In the rows, zero is written as 128.
Each path below is one point turned by a fixed rotation once a step. After each direction that follows a path, write how fast that rotation turns it, in degrees per step (0 if it stays still).
Each turn is a multiple of 5 degrees from 10 to 175, or 0.
Each row of a path follows its step; steps can be skipped.
path 1
step 0: [110 127 126 144 134 118 135 146 134 126 121 135 121 126 141 130 125 108
 118 130 119 134 127 135 141 143 127 133 126 133 129 142 127 138 136 124
 110 147 132 121 127 136 125 131 131 135 121 128 125 132 121 121 134 128
 137 136 141 124 124 118 140 128]
step 1: [114 113 138 130 143 122 120 136 132 126 130 119 136 123 125 128 120 111
 131 124 122 126 143 136 143 137 114 120 137 122 139 130 121 123 140 116
 122 116 140 122 119 123 133 127 130 123 135 128 139 130 121 123 121 113
 143 125 132 142 119 136 129 125]
step 3: [114 122  97 120 127 125 134 113 124 129 117 130 132 135 136 118 142 121
 121 127 116 127 137 135 136 145 132 131 130 137 118 141 118 124 123 138
 129 121 122 122 137 139 124 135 122 144 123 136 127 121 127 113 131 131
 125 131 129 125 130 122 128 138]
step 4: [123 126 124 121 134 134 142 127 122 130 128 141 136 114 135 138 114 120
 137 128 111 133 140 124 129 145 126 116 133 124 127 124 118 114 122 135
 132 116 139 119 133 127 126 138 123 136 117 117 150 128 127 136 127 119
 138 128 133 117 135 126 139 137]
step 5: [126 115 126 129 133 123 129 132 126 132 129 130 125 115 117 132 115 148
 148 125 119 129 129 126 129 133 134 134 121 114 128 129 120 133 116 119
 134 120 143 120 120 143 138 124 130 121 132 128 132 113 123 142 128 125
 120 105 123 130 128 113 136 136]
step 6: [111 128 123 117 123 120 134 133 117 133 128 137 120 128 117 126 136 139
 125 131 131 137 140 133 136 131 151 134 118 128 125 127 133 140 139 123
 131 120 125 128 133 135 131 127 118 127 141 147 115 115 111 127 130 132
 120 130 128 125 139 134 143 144]
step 7: [115 140 135 130 132 130 132 129 121 139 109 139 118 122 122 121 129 116
 115 137 135 134 136 126 130 131 132 123 129 130 145 114 119 115 120 130
 142 118 132 127 140 133 129 135 124 129 143 119 125 133 124 123 120 126
 130 127 120 114 128 146 129 147]
step 8: [132 132 130 134 133 132 129 124 131 129 116 130 123 112 133 134 121 131
 131 116 137 123 132 108 145 131 142 132 135 125 143 124 128 130  90 134
 124 127 130 125 117 133 124 113 123 124 133 124 125 128 126 138 124 134
 136 123 127 117 117 132 127 127]
step 9: [133 119 143 123 118 126 137 124 126 135 129 112 135 121 124 130 134 128
 125 140 110 126 131 113 139 123 142 139 129 132 124 138 138 145 124 139
 113 120 119 112 128 133 122 114 123 121 132 142 123 128 115 124 136 128
 126 116 124 120 124 135 122 133]
step 10: [131 138 142 126 127 122 118 127 121 123 127 130 133 135 121 117 124 108
 113 122 116 133 138 122 125 120 138 113 119 131 116 129 128 130 138 144
 125 118 132 126 129 124 125 136 126 114 137 117 126 145 113 138 136 128
 117 120 122 113 131 130 124 139]
Directions:
[126 128 129 130 127 126 125 125 123 129 132 125 130 124 130 129 127 127
 131 129 131 128 130 126 128 128 127 128 127 125 126 129 129 129 128 127
 128 128 127 128 129 128 125 127 130 126 127 132 124 128 131 127 127 129
 124 124 127 132 131 130 128 129] | 100
[129 127 129 129 131 129 129 129 127 126 130 129 125 130 127 127 123 127
 130 127 128 127 125 128 125 128 130 129 125 126 126 128 126 125 128 126
 131 128 132 126 133 128 127 128 129 128 129 125 131 133 127 127 128 132
 127 125 126 126 126 131 125 127] | 130
path 2
step 0: [119 130 147 125 117 117 122 125 115 120 117 126 117 143 125 129 121 119
 120 117 131 125 128 121 125 138 125 140 132 122 126 129 128 122 124 129
 138 118 126 119 129 118 116 120 135 116 126 135 132 128 115 130 126 114
 138 129 129 126 127 107 125 128]
step 1: [114 123 141 126 114 140 133 123 130 123 126 116 121 134 127 132 129 123
 131 101 134 127 132 129 136 130 123 125 128 130 127 126 117 128 140 133
 128 123 142 123 122 115 131 131 123 110 118 124 126 117 138 134 136 124
 131 116 122 129 122 131 135 138]
step 2: [122 129 130 117 106 126 121 123 112 118 120 123 132 121 125 132 124 121
 139 118 134 118 118 128 132 131 127 141 139 118 126 131 121 137 137 132
 122 124 133 120 130 122 130 132 121 130 128 142 123 130 128 120 130 137
 139 148 120 129 111 123 133 129]
step 3: [141 120 130 130 119 125 144 124 125 126 117 132 116 120 133 128 119 113
 131 112 127 119 142 128 130 138 115 123 134 122 125 132 120 133 132 141
 125 130 147 129 128 128 127 116 123 121 145 127 137 128 133 129 125 127
 128 136 129 117 125 123 134 141]
step 5: [115 124 139 133 120 139 131 113 122 128 124 126 113 142 128 125 126 123
 138 124 124 120 124 125 141 150 133 118 122 116 125 133 135 128 136 133
 121 125 138 125 130 114 126 117 121 121 130 121 124 118 136 123 126 120
 129 117 126 132 115 133 136 134]
step 6: [117 129 130 122 102 128 130 125 121 119 119 123 126 132 130 136 124 120
 119 113 138 126 110 130 138 134 120 128 123 121 130 147 137 134 123 128
 130 123 124 132 126 125 126 134 125 121 134 134 125 128 127 113 130 133
 149 139 125 118 126 128 127 138]
step 7: [123 143 129 129 114 129 144 132 126 122 114 134 126 129 130 137 125 117
 126 115 124 124 135 130 135 134 124 111 139 131 135 133 117 119 141 132
 124 121 142 119 136 128 127 110 119 127 138 138 143 125 136 129 134 134
 136 124 121 124 124 129 127 130]
step 8: [120 128 133 129 115 122 127 129 107 131 112 119 122 126 131 149 123 119
 137 128 123 115 120 121 119 126 104 123 137 121 123 119 130 127 126 123
 131 119 132 118 131 134 119 134 120 121 130 125 132 123 116 121 126 130
 126 129 126 126 119 139 134 133]
step 9: [123 124 136 128 121 135 146 127 122 121 127 129 110 135 127 120 122 123
 136 138 117 118 123 126 131 137 116 129 124 117 124 127 133 124 132 131
 143 122 148 120 130 119 121 121 135 128 135 130 129 117 141 120 139 121
 135 130 128 138 118 123 125 142]
step 10: [117 122 137 134 105 130 142 127 138 124 122 129 126 132 123 141 116 121
 120 122 129 124 129 128 137 125 120 125 137 115 134 147 140 133 125 126
 130 133 123 117 124 128 129 140 130 120 131 126 115 110 126 124 130 129
 128 138 114 128 121 132 128 133]
Directions:
[127 130 131 128 129 130 123 127 122 127 126 128 125 127 129 128 126 128
 132 130 126 127 131 124 127 129 129 128 129 126 130 129 129 130 130 130
 130 129 124 131 127 130 130 126 125 131 126 127 127 125 127 127 126 131
 126 129 129 125 127 128 129 126] | 125
[131 128 128 129 128 129 128 126 133 130 128 129 128 129 125 129 128 126
 128 131 129 127 126 128 129 131 130 128 129 129 129 126 136 128 127 128
 127 130 124 129 126 127 129 126 127 126 132 130 126 127 130 128 128 123
 126 127 129 124 126 126 130 127] | 60
path 3
step 0: [143 132 114 123 129 122 126 126 129 140 134 129 120 135 133 135 127 123
 124 133 150 110 136 127 118 130 135 124 120 130 129 132 123 131 127 122
 121 129 123 127 114 124 118 133 129 136 149 139 127 123 120 137 142 131
 139 121 123 123 138 136 150 141]
step 1: [137 118 141 143 145 116 123 137 131 131 138 133 133 123 139 129 123 137
 116 140 128 114 127 127 131 116 134 124 123 124 130 140 132 132 112 115
 128 120 132 140 136 130 133 131 122 133 131 130 127 133 130 115 123 121
 131 131 120 131 122 131 157 124]
step 2: [126 142 127 125 143 122 133 130 139 129 133 130 130 104 138 127 140 120
 120 138 136 124 124 127 129 137 142 126 134 120 133 141 117 137 123 125
 123 110 136 128 122 130 120 126 138 110 123 132 125 133 127 134 137 137
 116 115 114 121 123 135 126 118]
step 3: [141 133 127 112 136 124 137 134 132 110 132 126 124 129 130 119 127 138
 151 139 122 127 144 117 114 137 127 123 124 123 121 136 125 121 126 120
 131 128 125 134 117 141 124 141 135 130 123 130 122 125 131 139 140 122
 132 121 120 123 116 133 148 119]
step 4: [140 147 131 146 151 113 129 128 133 117 130 133 131 137 121 129 126 123
 119 127 129 123 125 125 124 130 148 128 123 130 109 134 142 125 129 135
 133 137 116 119 122 130 120 135 129 130 132 133 122 138 122 123 119 114
 126 120 121 127 118 143 130 127]
step 5: [126 134 119 129 136 124 124 128 121 114 146 128 139 130 126 147 132 130
 137 137 155 130 118 131 134 132 125 122 126 133 120 133 125 128 125 129
 108 116 127 124 117 124 123 131 135 128 128 130 135 129 122 130 115 135
 142 121 121 124 136 140 145 116]
step 7: [143 136 137 128 139 108 144 132 136 116 131 116 121 129 133 130 139 121
 116 133 136 116 118 123 131 126 130 111 133 134 122 132 115 129 129 138
 115 125 128 126 128 130 120 136 124 117 120 115 114 141 137 127 139 127
 126 121 135 120 130 118 133 135]
step 8: [135 145 137 134 130 117 142 121 122 132 122 121 125 145 145 135 130 131
 140 127 135 129 133 124 120 138 129 121 121 131 124 144 125 132 111 124
 120 117 120 126 122 135 133 126 119 140 123 128 126 130 115 134 148 136
 143 128 121 129 124 139 133 118]
step 9: [136 133 133 134 133 117 125 142 122 126 129 124 143 120 126 128 111 135
 119 130 126 123 139 114 124 132 144 124 120 131 120 140 145 120 125 125
 125 108 112 124 135 134 123 124 125 116 121 134 131 143 138 127 121 137
 146 125 135 127 120 131 129 128]
step 10: [133 151 126 129 127 123 123 144 134 120 137 130 123 138 132 152 131 123
 134 132 126 134 121 123 127 134 133 131 134 122 129 136 116 125 134 109
 126 125 124 132 116 125 124 125 129 118 108 129 133 147 136 124 120 140
 121 114 126 126 139 131 132 125]
Directions:
[129 131 131 128 129 127 127 130 131 126 132 128 130 128 125 129 129 129
 127 126 130 128 129 129 129 130 133 127 128 127 128 130 131 129 126 123
 126 128 126 128 127 128 131 127 130 129 128 123 126 127 127 133 130 130
 129 127 125 129 129 123 130 130] | 0
[132 124 131 131 126 129 126 130 128 126 129 126 129 130 127 126 128 129
 124 128 127 127 132 126 130 128 133 130 127 128 126 128 128 127 131 126
 128 127 128 131 126 127 130 132 125 127 128 127 127 128 132 125 128 123
 126 131 132 125 127 130 127 127] | 130
[128 130 125 130 127 125 127 126 129 129 130 124 129 129 129 130 127 129
 128 126 129 130 128 128 127 128 128 132 134 128 129 131 128 125 129 129
 127 126 129 126 130 125 126 132 128 125 126 128 127 125 126 123 130 126
 126 128 124 124 131 125 127 128] | 135
[128 128 128 127 129 128 126 127 125 123 129 126 130 128 130 126 131 126
 131 130 128 126 127 131 127 127 129 129 129 129 130 127 131 129 130 127
 131 131 130 125 127 131 130 132 131 126 127 125 125 126 125 128 122 129
 126 128 127 126 125 132 128 128] | 40
path 4
step 0: [123 149 147 129 126 142 139 126 127 124 128 123 123 123 128 118 123 129
 130 133 119 123 123 140 125 125 148 123 126 145 136 128 143 134 109 116
 116 137 131 133 130 121 125 126 135 126 125 120 133 137 120 126 118 133
 133 140 124 114 136 128 127 135]
step 1: [118 129 121 137 128 119 137 124 117 140 135 115 121 130 129 139 137 124
 125 135 125 128 122 117 135 138 136 126 147 114 124 138 124 125 133 123
 129 120 120 135 137 126 128 127 113 109 129 127 137 117 118 135 115 122
 138 141 119 122 122 114 127 125]
step 2: [135 142 132 140 142 132 138 145 127 114 125 133 128 124 142 123 131 124
 126 116 120 120 130 129 127 126 126 123 132 137 140 133 130 120 125 121
 114 134 122 124 145 124 122 121 127 109 124 126 127 138 134 128 130 124
 135 124 131 114 123 146 143 138]
step 3: [118 137 125 129 121 124 126 116 133 147 133 133 122 124 129 112 129 144
 133 128 128 123 127 129 142 117 134 119 142 127 127 135 132 128 123 120
 117 133 128 150 130 123 124 128 136 115 137 122 128 122 124 142 107 126
 130 132 118 136 136 124 121 138]
step 4: [117 123 125 141 144 134 122 127 122 113 142 114 121 126 147 137 124 134
 121 121 129 123 127 117 125 135 135 122 130 141 130 140 129 117 123 119
 137 129 120 138 132 124 121 120 120 112 134 118 122 125 129 114 133 124
 133 135 138 119 123 119 138 122]
step 5: [131 151 140 138 126 122 133 133 131 137 121 125 136 131 124 121 138 136
 115 124 128 125 132 133 130 123 125 119 125 130 127 127 123 127 125 127
 106 124 119 138 123 134 127 109 126 111 126 119 113 121 127 134 124 134
 135 122 125 136 108 131 123 144]
step 7: [124 135 125 141 133 128 136 122 119 146 131 111 139 131 131 143 125 129
 111 127 127 120 125 129 119 136 126 125 140 120 124 129 126 105 128 127
 123 124 118 132 131 123 122 115 108 125 126 115 134 134 120 139 125 130
 142 126 125 121 121 120 132 135]
step 8: [126 149 137 127 129 133 129 140 141 115 125 133 118 122 135 120 145 122
 125 119 115 129 124 130 137 119 137 118 132 126 134 122 129 125 109 117
 115 124 125 125 134 118 123 129 125 116 120 127 127 122 127 117 118 126
 122 120 118 109 123 133 136 138]
step 9: [122 124 137 136 124 131 128 102 114 140 130 131 119 120 135 130 127 130
 129 124 129 127 128 133 141 143 139 122 139 126 137 129 126 124 133 113
 127 130 134 145 137 126 119 123 122 120 139 124 136 129 126 144 111 120
 139 134 125 137 130 126 132 142]
step 10: [111 130 135 138 134 123 133 132 130 116 139 116 125 135 141 128 123 141
 117 113 122 131 118 126 117 123 132 129 134 131 122 141 121 119 129 119
 113 130 116 123 131 115 114 125 128 114 121 125 119 125 133 129 132 132
 126 136 132 106 125 131 142 125]
Directions:
[127 129 126 128 124 130 131 127 128 128 125 130 125 129 126 126 128 127
 130 129 131 127 127 125 127 125 130 124 128 128 125 131 127 131 122 129
 125 128 125 127 127 129 127 125 129 130 127 128 129 130 131 129 128 131
 125 126 128 126 127 130 126 131] | 135
[129 130 131 128 128 127 132 128 126 126 130 126 128 133 124 128 127 126
 125 131 128 129 128 128 129 128 127 130 126 134 126 128 129 129 126 129
 127 124 129 128 129 129 130 128 128 130 126 126 129 126 124 129 132 130
 131 131 128 128 125 126 125 126] | 60
[132 130 127 127 125 124 128 130 131 126 127 124 128 129 130 125 127 128
 128 128 127 127 132 129 127 127 132 128 130 128 134 124 128 129 126 129
 124 123 128 126 129 128 127 128 130 127 129 130 127 129 124 129 131 127
 125 125 130 131 126 130 129 130] | 125
[126 128 126 130 131 127 129 130 126 128 129 130 127 124 123 125 132 126
 129 125 127 129 127 133 125 125 126 132 129 130 129 127 128 124 129 128
 127 126 126 128 125 127 129 126 132 129 128 128 127 131 127 126 126 129
 128 128 128 127 124 129 126 128] | 130
